128 stands for zero in the data rows.
Here are some points, one per row:
[113 126 149 175  90 171 163 100 196 122 158  40 159  72  99 203  84 147 138 207 155 149 174  99 112  84  69 210 171  80  57  88 183  91 112 109 167 140 161 115  20 137  47 167]
[100 132  96  98 108 146 125 248 106 134 104 117 151 156 161 109 151  97 152 136 102 186 156 165 153 108 121 136  99 113  73 232  86 174  88 125  96 180  70  96 181 134  99 104]
[116  91 124  95 149 163 100 210 134 117  83 203 129 181 134  97  86 128 156 186 167  33 130 120 157  71 127 135 105 136  47 131 141 158 167 177  68  61 175 140 153 171  65  95]
[140 187 119 165 136 133 103 110 107 136 174 140  74 121  73 165 160  45 111  68  68 162 119 133 139 126 162 159 119 121  91 159 177 127 194 106 150  93 213 110 184 109 137  99]
[102 110 168  81 143 114  67 125 135 175 163 123  49  48  67 138 130 101 130 169 131 159 144  81 193 109 165  45 151 160 118  64 145 147  64  63 119 145 151 160  84 115  94 125]
[ 78 105 112 148 112 181 135 141 115 117 158  51 102 156 113 186 198 142 163 160 180 189 150 130 190 168 148 131 150  98 202  85 105 125 186  48 132  77 138 156 198 149 120 144]
[126 122 151 145 117 147 201 106  86 144  56 214  30 195  78 172 150 130 126 121 174 214 108 176  84 149  98 141 119 160 162 153 122 143 100 118 123 187 159 135 110 114 135 118]
[111 191 205 129 178 103 127 194 117  62  91 135 135 167 106 119 136  69 157  92 145 109  95  93 105 124 161 119 106  94  16  55  84 155  98 177  98  76  73 132 129  82 122 137]
[ 86 126 173 123  74 153 124  81 174  66 187 148 116 125 165  87 174 142 158 142  96 169 190 126 122 159 112 173 163 178 214 140 205 224 130 187 122 167 123  78 100 109 144 151]
[134 134 127 161 106 115 111  96  49 101 174  98 105 128 161 112 117 132 209  66 126  71  80  43 129  55 151 129 115 112 117 232 110 117 130 145  77 171 120 175 145 173 149 113]
[ 94 130  57 119 104 172 154  97 106 156 141 156  76  82 120 112 153 164 103 144  62 107 109 173  44 135 174 120 190 134  77  57 154 131 130 121 144 222  66 136 187  94 100 120]
[107  91 119 204  92  69 108 118 113 128  96 167 133 151  84 106  76 166 101 119 148 175  94 163 163 161  99  57 160  87 137 138 194 178 114 167 154 114  93 229 197 116 120 192]
[ 93 112 142 207 160 176  72 141 180 124  93 168 122 126  98 122 106 135 128 118  80 114 142 100 128 178  48 142  91 165 143 127  69 106 158  99 169 186 110 206 201 108 132  82]
[ 87 222 116  61 138  69 108  44 106 122 104 177 183 167 112 200 129 132 127 111 114  98 191 159 185 156 110 115 185 117 153 151 139  55 144  96 136 198 102  73 222 123  99 174]
[116 149 152 196  92  93 103  92 114 202  94  38 106  96 150 154 132 176 192 180  81 117 110 156 117 135  85 129 103  78 175  78 105 140 103  98  62  99 190  93 161 105 132  84]
[188 157 161 125 236 150 132  93 120 163 137 133 106 147 139  62  80 137 168 166  85 147 143 101  59 196 144 122 150 167  98 168 140  98 120 112 150 125 154  95 179 110 180 148]
[255  79 148 166 113 161 144  84 179 125 198 156 184  40 134 101 161 135 105 100 216 170 147 113 195  99  75  84 157  64 146  36 168  64  80 157  42 143 102  28  93 114  77  86]
[107 197 142 154 183 123 138 146 103  69 152 154 191  68  24 137 187 160  71 161 112 123 159 126  68 135 161 110  55 102 234 132 154 184 132 114 147 133 148 152 105 200 125 117]
[175 128 157 126 143 113  93 135 102 169 127 123 166 212 203 107  88 172 186   0 131 139 183 187  99  81 194 135  98 148 122  87 100 136 190 184 155 142 171 174 141 122 104 157]
[105  95  90   0 121  97 154 116 150 106 127 131 112 101 102  90 146 161 108  88 113 159 100  98 114 174  61 134 111  33 146  83 140 128  94  85 178 132 234  80 176 119 121 117]
[156 171 118 148 131 106 173 160 117 113 130  97 120 133 183 107  88 117  93  32 255  23 146  90 112 119 125 129 156 219  68 209  72 177  93 127 110 118 125 134 108 176 133  89]
[196 167  96 150  75 161 138 199 103  39 100 122 170 211 162 125  73 141 168 109  85  94  96 101 190 154 153 122 157 199  53  91  92  95  16 162 145  87 150 168  86 178 171 146]
[143  79 101 130 144 100 210  61 175 149 170  70 189 102 161  99  91  59 165 176 131 117  51 193 152 137 102  97 129 113 188  77 130 174 129  69 180 147 141  52  38 161  56  81]
[117 168 113  58 138 154 164 122 103 182 168 174 128 176 145 129  55 140 146 109  74 132 149 109 112  90  57 129  71 154 190 166 119 121 167 116 105  75  70 209  84  74 126 139]
[101 172 134 126 109 142  77 202 139 228 101 193 107 122 148  73 193  85 155 107 172  83  87 171 131 179 130 164 106 119 118 163 192  82 112 182 101 159 176 154  81 167 189 182]
[ 79 116 107 113 151 171 163 156 161 129 101 101 161 200 110 106  95  71 158 124 170 126  75  56 127  62 207 177 142 156 215 178  95  85  92 227 157 108  93 126 191 119 127 123]
[176  76 109 113 110 118 139 118 202 154 175  64 118 122  20 124 182 127  92 165 118 112 163 169 127  66  64 161 222 106 109  75  56 122 141 139 141 102  50  50  53 207 139 130]
[154  51 129 141 120 145  72  61 139 173 132 133 218 128 141 183 219 147  85 153 125 121 106  34 101 134 131 137 111 115 112 134 144 146 115  57 212 106  86  91  51  80 111 120]
[128 120 114 105 178  93 124  86 143  84 124 134  81 130 213 135 218 151 103 225 106 115 159 203 185  88 131 146 118  90 128 164 140 142 127 106 154 117 136 236 143  72 222  52]
[195  39 150  93 115 113 176 137 170 102 110  19 142   0  36 154 164 192 166  86 136 143 105 185 183  90 106 122 101 209 108  97 208  90 140 142 165  99  71  55  39 134  96 126]
[183  67 150  98 111  82 102 117 125 149 120 163 139  57 199 210  78  90 102 149  61 132 184 144  77 205 173 188 123 119 186 104 128 141 120 116 107 102  86 158 209 161 154 132]
[147 176 130 117 101 122 138  98 145 163 130 110 124 107 138 154  90 127  98 236 156 227 122  91  97 125 118  61  38 147 105  90 117 116 204 153 141 192  90 121 179 150 224 157]
[156 118 111 128 112  94 137 188 146 141  79 112  47 176 172 128 156  99  80 118  42  71 158  91  84 158 178  29 151  93 165 178 128  86 167 140 108 121 153 150  95 121 107 136]
[ 42 166 120 113 128  97  64 121 107  93  98 191 137 126 161  92  83 175  94 130 142 213 112 128  94 155 157 130 193  98 103 141 117 124 213 100 114  90 112 118  80 148 156  44]
[ 13 110 111 199 126  74 120  66 102 132 141 210 105 115 118 105 118 125  77  94 107 129 143 145 116  90 150 129  55 161 146 133 105  93 100  63 124  48 125  66 153 110 185 181]
[118 115 152  89 123 207 190 123 100 103 122 104 184 120 168 140 121 106  83  70 159  53  70 178 148 155 173  98 131 132  85 171  45 130 134 195  68 104 166 162 105 100 134 176]
[192 140  83 156 167 108  88 244  66  64 116  67 139 182 141  95  69 116  82 147 189  54  91 107 142 123 116 194 131 158 127 171 128 129 133 152 117 171 156 123  76  72 103 192]
There is one direction along which these points spread out most. Take the direction at right angles to it along which they spread out most. Go by this last direction. Where along it does each point below lie, from 0 to 99? The average is 50, and the first point in the table lies past the average. One standard deviation of the points above along it is 16.
[ 42 166 120 113 128  97  64 121 107  93  98 191 137 126 161  92  83 175  94 130 142 213 112 128  94 155 157 130 193  98 103 141 117 124 213 100 114  90 112 118  80 148 156  44] 36
[ 86 126 173 123  74 153 124  81 174  66 187 148 116 125 165  87 174 142 158 142  96 169 190 126 122 159 112 173 163 178 214 140 205 224 130 187 122 167 123  78 100 109 144 151] 42
[176  76 109 113 110 118 139 118 202 154 175  64 118 122  20 124 182 127  92 165 118 112 163 169 127  66  64 161 222 106 109  75  56 122 141 139 141 102  50  50  53 207 139 130] 69
[143  79 101 130 144 100 210  61 175 149 170  70 189 102 161  99  91  59 165 176 131 117  51 193 152 137 102  97 129 113 188  77 130 174 129  69 180 147 141  52  38 161  56  81] 63
[107 197 142 154 183 123 138 146 103  69 152 154 191  68  24 137 187 160  71 161 112 123 159 126  68 135 161 110  55 102 234 132 154 184 132 114 147 133 148 152 105 200 125 117] 37
[100 132  96  98 108 146 125 248 106 134 104 117 151 156 161 109 151  97 152 136 102 186 156 165 153 108 121 136  99 113  73 232  86 174  88 125  96 180  70  96 181 134  99 104] 52
[140 187 119 165 136 133 103 110 107 136 174 140  74 121  73 165 160  45 111  68  68 162 119 133 139 126 162 159 119 121  91 159 177 127 194 106 150  93 213 110 184 109 137  99] 35
[147 176 130 117 101 122 138  98 145 163 130 110 124 107 138 154  90 127  98 236 156 227 122  91  97 125 118  61  38 147 105  90 117 116 204 153 141 192  90 121 179 150 224 157] 33
[101 172 134 126 109 142  77 202 139 228 101 193 107 122 148  73 193  85 155 107 172  83  87 171 131 179 130 164 106 119 118 163 192  82 112 182 101 159 176 154  81 167 189 182] 51
